(in the rows, 128 means zero)
Turns in one plane each, and the order they were made in; the first pair answered
Gavug (before => after):
[140 105 168 152 146 160 155 101 149 168 147 117 151 139 124 127  75 142
 126 119 141 135 160 151 114 132 108 126 142 116 140 122 116 135 156 120
 126 133 128] => [142 110 167 147 147 153 154 106 154 165 145 118 156 141 134 117  77 139
 124 114 140 133 171 143 105 134 108 123 137 113 143 125 118 125 155 109
 121 130 132]
[125 152 130 122 163 108 130 130 168 120 135 135 149 145 151 128 134 131
 119 106 109 106 160 115 119 143 128 133 104 108 137 136 134  94 118 112
 128 121 162] => [115 112 141 126 164 131 131 115 149 133 144 132 132 140 104 180 136 154
 124 132 108 121 118 142 157 153 102 133 124 126 118 125 114 132 101 157
 137 147 145]
[146 109 174 159 164 150 125 127 118 123 111 138 135 108 153  97 107 144
  86  88 130 126 126 117 157 117 137 133 121 120 145 118 133 118 149 129
 135 163 159] => [143 109 175 155 170 151 125 130 125 119 116 136 140 110 148 102 111 147
  82  90 123 129 125 119 159 122 125 140 118 122 140 114 133 118 138 131
 132 171 158]
Fopo (before => after):
[112  92 138 120 138 122 143 111 138 117 138 120 141 131 105 136 129 117
 131 160 114 132 120 149 147 136 113 126 124 144 118 126 133 120 112 145
 111 137  90] => [121  89 134 143 124 124 135 101 116 123 139 123 128 123 111 132 119 120
 157 160 140 121 107 148 152 127 125 110 134 139 126 129 134 110 132 153
 120 124 101]
[122 121 106 136 131 115 139 124  99 128 145 125 103 126 111 135 137 148
 145 137 136 107  99 124 138 110 131 124 132 118 117 127 131  99 114 151
 146 118 162] => [120 144  83 112 118 111 147 142 129 133 137 134 111 130 118 139 146 121
 153 141 126 122 120 120 100 112 133 127 124 131 103 140 132 122 119 131
 134 100 132]
[141 113 104 152 128 150 109 136 103 182  98 132 127 134 149 143 122 102
 138 107 138 104  96 130 133 113 136 111  96  93 133 146 140 129 178 135
  96  97 125] => [131 127 106 111 147 144 125 156 154 165  91 127 153 147 138 152 140  89
 101 108  95 128 123 129 121 130 117 134  82 104 121 144 143 143 147 116
  79 121 101]
[ 94 166 135  47 179  70 116 121 190 105 107 153 124 133 146 181 150 126
  95 100  67 114 171 152 139 152 109 143  90 138 120 106 146 103  77 145
 109 173 139] => [118 122 149 128 159  82  93  78  87 124 123 154  77 115 158 165 112 163
 149  96 143  65 116 155 191 132 138  97 116 111 150 105 141  63 118 187
 143 149 199]
zel (before => after):
[145 146 123 147 107 118 120 123 117 124 119 132 126 123 161  86 118 133
 155 106 137 112 142 105 122 109 161 111 131 115 147 121 140 106 163 109
 136 119 153] => [134 140 147 114 127 142 127 134 166 116  94 131 148 126 125 118 128 126
 115 119  89 158 151 127 123 111 139 131 132 137 134 111 133 171 138 107
 117 167 102]
[124 148 118  93 103 158 131 165 144 148 121 130 125 132 120 151 140 117
 155 147 160 174 152 124  82 108 140 135 117 140 123 134 124 166 106 119
 108 112 103] => [121 150 101  87 106 128 136 164 139 143 153 125 122 136 127 150 152 122
 162 145 166 151 152 112  82 130 134 141 109 130 117 132 128 120  87 118
 114  97 136]
[145 131 162 129 139 162 155 120 138 120 138 122 148 140  96 149 134 163
 123 111 130 165 103 164 161 129 137 152 105 105 134 118 105 118 109 130
 114 147 143] => [151 134 154 144 130 148 154 118 116 123 149 121 138 136 110 137 128 167
 139 109 152 147 100 154 162 127 149 142 106  94 140 123 105  89 119 136
 123 126 168]
[104 137 102 149 112 137 100 111 132 137 131 141 109 127 116 100 118 118
 149 130 152 159 112 143 153 121 129 113 115 110 143 156 125  97 109 139
 129  75 128] => [100 128 114 140 124 155 101 116 155 135 111 144 120 129  94 114 118 116
 130 132 128 186 116 153 151 114 118 120 118 122 135 150 119 138 106 138
 120 100  96]
rol (before => after):
[154 149  88  95  93 116 140 124 123 123 138 149 132 144 122 105 134 110
 143 105 148 111 143 139 123  87 139 110  97 146 119 162 132 147 174  79
 148  86 132] => [156 133 130 101 136 112 144 116 121  94 162 132 142 143 120  96 135 139
 100  87 131  96 141 134 168 107 125 132  87 123 138 145 137  92 129  81
 153 130 177]
[141  83 152 128 158 139 135 134  98 125 129 141 126 129 101 157 145 135
 115 150 123 131 107 138 137 121 127  79 122 151 118 157 107 146 122 137
 119 148 104] => [146  86 142 139 142 135 129 133  83 132 129 146 118 126 116 145 139 130
 134 148 142 122 101 131 129 112 138  69 126 146 126 164 110 140 140 137
 122 128 109]
[153 140 132 149 139 153 110 124 117 153  90 137 154 116 142  86  96 138
 116 134 138 131 132 113 115  86 162 116 128 135 166 136 146 151 184 106
 124 134 114] => [148 128 160 143 168 154 116 125 127 132 101 129 166 116 137  91 102 153
  81 130 120 133 135 117 142 103 148 134 120 125 173 123 146 127 150 109
 125 169 137]
vuve (before => after):
[127 109 145 145 131 125 124 107 116 130 124 131 127 126 130 128 103 142
 116 123 138 122 109 132 153 133 128 108 128 119 147 138 127 118 129 146
 139 147 155] => [127 104 142 147 126 131 121 109 114 134 123 134 125 124 129 134 102 148
 121 126 138 129 105 137 151 126 127 104 132 123 143 137 123 131 133 146
 140 149 148]
[105 140 174 133 148 101 144  90 130 103 107 127 136 110 139  79 167 110
  99 138 123  89 166  93  75 109 151 121 116 123 135 122 140 104  94  98
 149  95 122] => [ 91 120 156 127 141  92 154  85 111 111 143 118 117 107 103 118 182 130
 112 160 129  81 136 101  98 135 128 129 119 129 114 116 125  92  59 128
 156  92 134]
[128  91 186 135 180 151 125 104 135  99 132 117 145 126 110 129 124 158
  69 114  93 126 131 130 186 134 104 142 134 100 161 111 124 123  83 146
 131 198 159] => [118  73 166 137 153 164 122  98 117 123 135 123 118 124  76 171 128 161
 104 142 110 135  97 149 190 135  95 129 149 124 138 114 103 165  88 178
 140 182 132]
Now pairs of rows:
(two turns a pair)
[132 144 130 123 120 144 122 132 151 130 113 129 125 123 141 126 112 102
 127 111 133 136 143 132 118 113 133 138 137 130 144 123 132 147 150 122
 115 125 116] => [122 123 143 121 135 143 130 124 142 125 137 118 122 120 112 152 123 126
 112 123 125 134 122 142 155 138 111 148 140 130 137 113 125 130 115 143
 117 151 134]
vuve then Gavug
[139  89 131 149 101 144 114 126  86 156 109 134 128 103 141 124  97 132
 169 142 175 123 107 125 147 100 163 119 124 112 136 139 131 138 165 133
 113 132 130] => [126 131 123  89 132 113 136 161 166 125 114 128 174 121 152 117 128 110
 119 132 118 140 159 109 109 125 143 162  91 114 123 144 145 119 115  87
  91 152 116]
Fopo then vuve
[151 109 156 143 140 115 120 104 100 118 124 139 108 124 122 102 151 128
 125 137  97 179 107 130 141 122 132 145 137 141 118 118 121 151 165 143
 107 146 101] => [157 119 151 153 138 105 118 103  95 115 120 141 106 124 139  84 144 122
 130 132 105 171 114 119 136 115 141 142 133 135 126 120 127 134 178 136
 109 133 108]
vuve then Fopo
[170 162 143 111 150 142 132 121 164 175  62 155 192 126 174 147 104 118
 119 125  92 155 165 155  60 119 162 136 202 108 143 165 122 203 190 101
 126 128  86] => [163 108 197 120 206 135 146  98 141 143 117 124 189 119 134 176 117 180
  63 126  71 133 132 162 150 167 124 171 198  84 146 135 111 133 103 139
 139 195 158]
Fopo then vuve
[129 140 111 111 135 116 142 131 145 124 143 131 129 134 109 149 162 130
 136 124 122 133 133 132 114 143 108 147 121 142 103 136 121 122 113 129
 117  99 111] => [148 146 115 138 128 119 129 122 124 125 128 136 122 131 142 112 141 123
 152 109 148 117 137 123 105 115 139 128 126 127 130 140 130 107 154 119
 122  82 130]
zel then vuve
[ 80 134 135 118 151 103 135 118 115 110 158 104 124 115 137 128 124 160
 133 136 141 153 145 119 175 137 115 144  98  90 131 132 140 109 107  75
 139 131 150] => [ 79 147 100 119 122  99 130 125 107 132 152 115 112 117 142 134 125 143
 177 145 161 153 144 115 142 127 123 127  98 101 121 143 136 128 134  75
 143  86 129]
rol then zel
[150 135 160 154 150 137 108 127 132 100 112 129 150 131 157  80 107 125
  89  98 140 129 168 101 116 108 154 137 122  86 153 125 158 101 148  94
 133 134 145] => [132 149 124 126 146 101 123 145 148  98 155 120 148 140 150 101 133 126
  91 109 127 117 167  91 102 143 137 155 105  90 127 130 162  66 110  93
 132 116 158]
rol then zel
[ 97 123 135 127 152  91 122 131 128 127 133  82 138 144 149 136 111 128
  91 112 115 130 218 146 109  86 147 112 120 122 179 116  93  98 139  74
 145 128 156] => [103 100 137 158 129 112 108 111  83 149 131  85 108 134 136 152  96 142
 128 120 148 127 182 159 129  70 152  84 142 127 179 114  79 123 165 106
 158 119 152]
vuve then zel
[133 121 117 149  75 108 117 113  81 150 118 151 138 127 155 113 100 121
 179 132 175 119  97 133 166 125 144  97 148 103 102 124 110 112 156 142
 125  86 149] => [122 112 178 119 140 112 133 126 141 106 115 134 182 132 134 118 113 133
  84 115 104 144 121 137 199 149 114 147 132  93 106 100 117 102  88 128
 108 166 153]
vuve then rol
[122 137 150  87 131 163 124 115 165  89  94 111 149 134 155 122 156  86
 103 115 103 118 183 135 105 138 107 160  77 138 131 151 146 142 126 103
 120 162 131] => [101 111 121  83 108 162 131 106 133 111 123 111 114 128 108 187 171 108
 141 153 120 119 133 156 126 158  82 152  93 160  94 150 124 166 106 147
 131 148 121]
vuve then vuve
[125 112 157 142 138 134 119  71 146 184 123 125 127 140 159 159 172 123
 157 136 161 153 163 134  89 120  73 141 149 159 137 133 111 201 138 128
 105 110 103] => [139 125 178 163 159 113 119  64 129 160 136 117 134 136 201 112 158 132
 140 110 174 119 177 107 104 121  90 142 137 123 166 129 129 119 131 111
 109 111 161]
Gavug then rol
[123 141 103 100 143 116 136 141 153 135 115 128 140 127 138 116 137 109
 117 128 120 144 149 124  98 138 128 131 106 143 129 126 130 133 126 111
 126 131 120] => [117 128  92  98 134 114 140 136 145 139 135 125 129 124 118 140 143 120
 129 144 123 141 131 135 110 149 119 129 106 149 119 122 124 136 111 133
 130 126 121]
vuve then vuve
[145 117  87 104  93 104 128 150 117 139 153 150 129 111 109 129 141 111
 185 120 112 117 110 148 110 113 114 139 131 147 104 135 129 155 106 129
 110 109 115] => [156 103 102 133  94 112 117 134  86 140 155 145 116 101 115 116 127 124
 194 112 132 101  98 144 134 101 125 127 139 133 121 132 130 135 120 140
 120 108 140]
rol then vuve
[101 124  91 109 118 108 132 138 124 137 164 119 109 137 102 164 151 129
 157 148 142 114 116 133 124 157 122 137 128 149 100 127 118 116 119 144
 116 101 138] => [ 99 141  92  96 119 118 131 146 151 139 139 124 124 138 107 162 149 107
 149 149 125 132 129 137 102 145 125 140 123 158  95 131 123 151 137 126
 106 101 109]
vuve then zel
[124 155  73 100  93 119 139 163 164 147 110 132 123 139 136 135 155  98
 142 133 107 147 141 122  66 136 118 119 121 152 124 134 136 165 154 106
 107 103  77] => [132 124  92 150 101  97 136 129  90 139 168 116  93 125 143 124 147 143
 160 124 151  81 107 106 128 157 123 113 127 112 141 120 138  58 135 137
 135  99 176]
rol then vuve
[124 133 112 105 102 131 138  99 138 189 136 113  89 116 104 165 139 134
 173 142 158 108 114 147 149 124 109  92 123 127  93 111 140 134 123 167
 143 110 141] => [127 148 110 111 102 114 135 101 133 179 140 109  91 117 127 134 133 129
 174 131 165  88 129 132 140 121 121  90 114 109 105 117 150  94 128 151
 144  99 164]
Fopo then rol
[128 158  88 144 106 129 114 111  84 145 128 132 103 137 156 156  98 120
 151 127 116  98 114  84 147 158 125 116 138 137 126 151 122 117 118 161
 127 148 101] => [134 174  95 142 112 137 109 119 107 142 104 139 118 141 170 136  92 105
 141 120 108 115 139  81 128 142 136 117 132 139 133 156 128 135 136 142
 121 147  82]
zel then Gavug
[109 147 100 129  99 157 143 155 156 124  92 154 130 142 152 134 178  88
 175 116 121 136 123 151  89 134 132 160 120 158  94 145 141 168 175 107
 132 112  94] => [ 95 133  90 119 104 146 157 152 150 124 131 146 122 140 122 170 199 107
 177 132 114 126 103 158 111 166 106 171 119 159  75 141 132 148 135 131
 136 115 110]
zel then Gavug
[130  99 138 160 106 154 134 100  90 151 132 130  92 115 125 144 106 142
 159 131 158 122  89 145 166 118 136 114 145 133 126 111 115 148 152 169
 145 113 131] => [112 108 160 113 146 148 153 124 158 120 131 119 131 127 107 165 128 136
  92 130  96 152 119 147 165 145 108 154 125 145 111 101 115 155  97 150
 122 163 112]
Fopo then Fopo
